Named moves, each a turn or a mirror, and the order they were made in; the first pair answered
z_547 (before -> after):
[  6  -4  -4   4  10  -5  -4  -1   0   2  -4 -16  -9   5  -7   8  -4  11
   1  15  -4  -1 -10 -10  -7  -1  -5   0  -7  -3 -10  15   9   6   4] -> [  4  -5  -2   2  11  -5  -2  -4  -1   2   0 -14  -7   8  -5  11  -7   7
  -2  17  -5  -1 -11  -8  -8  -1  -3   2  -4  -3 -14  16  10   7   4]
[ -5   8  17  10 -14 -14   9  -5 -13   4  -6  19  18   1   8  -8  12   0
   7  -1  11  -9  -1  21   6  20  15 -21  18   0   1 -10 -16 -12  -1] -> [ -6   9  16   9 -17 -14   7  -5 -10   2  -7  18  17   3  10 -10  10  -3
   8  -4  13 -10  -1  20   2  20  14 -22  17   1  -1 -10 -15 -14  -2]
[ -8  -4  23  15  -8   8   3   3 -14   7  -5   5  18   6   7  -3  13  -3
   9  -5   1  -9  13  19   6   1   6   2   7  -9   4  -7 -12   0   2] -> [ -5   2  19  13  -3  10  -4  -7  -6   7  -6   0  24  16  18  -4   6 -13
   3  -4   6  -7  10  14   3   3   4  -3   5   3   2 -11 -11  -3   2]
[ 14   5  -1 -13  -1   6  -1  -2   9 -13   7   7   3  -9 -16  14 -14   4
 -18   1   0   2  -9 -11  -1  -5   3  -3   4  14  -9   1  14  14   7] -> [ 12   2   0 -12  -8   7   1   5   5 -17   9  10   1 -11 -22  11  -6  11
 -11   3  -3  -1  -9 -10   2  -8   3   3   5   7  -7   8  11  14  10]
z_972 (before -> after):
[ 16  -1  -6 -14  11   3   0  -4  -1   6   8   6   5  -5   3   3  -4  11
 -20   5  -3   7 -13   0   9  10   4   6  -5  17 -23  -1   3   5  12] -> [ 16  -5  -3 -11  17   2  -6   0  -2   6   6  -2   3   1   2   4  -5  12
 -15   8  -9   9  -9   2   6  14   1   2  -5  17 -23   2   5   7  12]
[ -3 -10  -2 -16 -11  -3  16  23  -9  -8 -12  10   5 -17 -19   1  16   3
   0  -8  -3  -4   2   1   9 -10  -1  16   1 -13   4   0  -9   2  10] -> [ -1 -12  -5 -21  -9  -5  13  21  -8  -6  -7   3   3 -13 -21   8  12   6
  -4  -4  -6  -4  -4  -4   6 -10  -4  15  -2 -12  -2   6  -4   8   9]
[  2   5  -6  -5 -14  -2   8   2   2  -3   5  12   7 -14  -3   2   7  -5
  -5 -12   0   0   3   5   6 -11   4   0  10  -4   5 -12   0 -11   6] -> [  3   4 -15  -6 -11   0   8   6   7  -8   6   7   6 -16 -10   8   2   3
  -5  -7   1   0  -9  -2   0 -13   1   5   8  -4   0   0   5  -4   9]
z_922 (before -> after):
[  5  -7  -6  10  -6   1  -2  14  -9  -2   9 -16 -17  -6 -15  12  -3  19
   8  10   0 -12 -26 -10   4  -7 -12  15  -6  -8 -13  43  12  26   4] -> [  5  -4  -5  11 -27   5  16  19 -12  -2   8   8  -7 -26 -18  -4  16  13
  11  -6   2 -17 -14  -6  21 -18   0  25   9 -17   1  13   0  19   6]
[ -2  -7  18   8  -3   8  -8  14 -14  20 -11 -15 -33  -1  -1  -8  -1   7
  -7  19 -17   6  16  25  -4 -14   3  -7   7  -4  -9  19   4   7  14] -> [  4   7 -11 -11 -14  16  -7  12  -1   9  -1 -14 -29 -16  -7   2 -17  14
 -25   7  -7   2  -3  12  -4 -25   2  -4   9   4 -16  15  10  13  29]
[ -3  -6   8  10   6  -3  -5  10  -9  11  -4  -8 -12   9  -3   4   6   2
  10  11 -11   0  -2   1  -3  12  -8  -2  -8  -6  -7  17  -4   5   0] -> [  3   6 -19 -14  -8   3   4   7   4  -1   4   1  -5 -12 -10   4  -2   6
  -5  -5  -2  -4 -18  -7   0  -1  -2   7   1  -1 -10  -1   2   8  17]
[-2 -4 10  6  7  2 -4 -6  1  5 -2 -4 -8  8  8 -1  3  4  2 10  2 -3  5 -1
  5  6  2 -3  4  1  0 10  2 -2 -5] -> [  2   2  -7 -10  -1   5   5 -11   6  -2   5   1  -3  -4   3   0  -4   5
  -7   4  11  -1  -3  -7   7  -5   1   1   7   5   0   1   6   6   4]
Then:
Between the rows of a pair lie 2 to 3 moves.
[-16 -11  29  16  -6 -16 -20   9 -20  22 -17   3 -10  22  -1  -6  30  -3
  20   2  -9  -3  24  13   7  -1   2   5  14 -13  13   3 -11  -2 -17] -> [-12  10  12   3 -17  -8 -14 -10  -2  18  -7  13  13  15  10 -13  18 -19
  -4 -25   3   2  23   8  14  -9   7  -2  21   6  24 -37 -14 -16  -3]
z_547 then z_922 then z_922
[ -7 -11 -14  -6 -13   2  21  -4   1  23  -2  23  12 -26 -20  -1  21  16
  -1  -4   3  -8  -4  12  15 -16   3   9  17 -19  -9  -5 -13   0   3] -> [ -7 -12   9  11  27  -7  -9 -27  10  25  -6 -16   6  17  -1  10   2  -2
   2  17   0  -4  -2  14  -6   9 -12 -18  -4  -1 -22  23  -3   2 -16]
z_922 then z_547
[  3  -4  -5   3 -18  14  24  31 -15   8  -5  31  -6 -16 -12 -24  19  16
   6  -9   3 -15 -11  15   6 -11  -3  17   5 -26   3 -12  -8  23   1] -> [  4  -2  10  16  30   9 -11   4   1  12 -11 -21  -9  33  13  -3 -11  -3
   2  10   0  -2 -19   4 -23  19 -19 -16 -27   2 -19  19   9  25 -14]
z_922 then z_547
[ -1  -8  18  23  14 -10   1  -9 -11   8   6   8  12  27   7   0  -8 -16
   2   7   0  -7  -1  -1 -11   3  -6  -9 -11  23 -17  11  -1   3   4] -> [  2  -4  -9  -1 -16  -6  21   6 -13   3  11  28  14  -6 -13  -2   1   2
  -5  -8   1 -13 -12  -8   3 -19  -1  13   2   9 -15  -4  -3  10  22]
z_922 then z_547
[ -1  -8  13   8  27  -2  -6 -17  -6  12  -7 -20  -4  21  18   2  -4  -3
  11  13  -3   4   5  11 -10  12   5 -16 -10   1  -3  16   3   0 -11] -> [ 10   8 -25 -22   8   8   4 -17  13  -7   8 -14   5  -5   7   8 -16   7
 -11   1   6   5 -25  -6  -8  -5   6   0  -3   3 -13   0   9  10  10]
z_922 then z_972
[  3   5   3   0  32  10 -10 -17  11 -18  -6 -34  -6  15  30 -15  -3   7
 -25  12  -4  -3   5  -6  -9  22  -2 -18 -23  18 -10  -5  25   1 -18] -> [ -3   4  18   9  17  10   4 -12   1  -8 -12  -5   2   8  39 -32  19  -5
 -14  -1  -2  -5  30  10   7  17   9 -15  -5   7   9 -32  12 -13 -21]
z_972 then z_922 then z_922
[  1  -2 -16  -3 -29   6  13   1 -13 -11  -2  14  13  -9 -13   2  -3  -2
  -5  -9   9  -3  -2 -13  12   1   2   6   7  12 -13   8  -2   4  11] -> [ -4 -10  10  14 -22   1  11   5 -25   1 -10  14   7   3  -7  -4  11  -8
   5   1   5  -6  19  -5  11  10   3  -1   1   5  -6  13  -8  -3  -6]
z_922 then z_972
[ 11 -13 -18 -22 -21  13 -13   6   3   8   1 -21 -27 -14 -16  -4  -3  21
 -28  -2  -2  -9 -10 -18 -22   2  -2   2  -9  -5 -20  29  25  20   3] -> [ -4 -27  24  16 -10   7 -18   6 -16  27 -18 -19 -29   7  -1 -15  14   1
  -7  11  -9 -11  27   4 -16  20   1  -6  -9 -10  -6  31  13   4 -15]
z_922 then z_922 then z_972
[  0 -12   3  19  -2 -14  14  13  -6  13 -10  15 -10  -6 -10  -4  17  -5
  20  -5  -1 -12   2  12   5  -2  -2  16   2 -24   2  -7  -5   1  -2] -> [  9  10 -20  -2   1  -6   9 -15  20   3   1   2   9  -1   2   6 -15 -16
  -7 -18  13  -4 -15  -2  -4  -3  -3   4  -1   3  -6 -24   6   2  10]
z_922 then z_922 then z_547
[-16 -29  21  22 -18  -4  20  20 -22  -6  -2  22 -27 -16   6  -9  13 -16
  10  14   3 -14   4  10  -1 -10   2  10  15 -16  16   5  -4   3 -24] -> [-16 -33  22  26   1  -4   2  18 -20  -7  -1  -2 -37   2  10   5   2 -12
  11  30   1 -12  -3   7 -15  -1  -6   2   0  -8   6  29   2   8 -28]
z_922 then z_922 then z_922
[  4   2 -14  -8 -18   1  14  13   1  -2   3  19   4 -19 -14   3  11  14
   2  -3   2  -4 -16   0  10 -26   5  25   6 -10   2 -10 -10   7   5] -> [ -3 -13  18  23   2  -7   3  14 -12  11 -11   7  -5  10  -2   0  19   4
  22  14  -8  -4   9   9   9  -3   4  10  -2 -11   5   6 -13  -3 -13]
z_922 then z_972
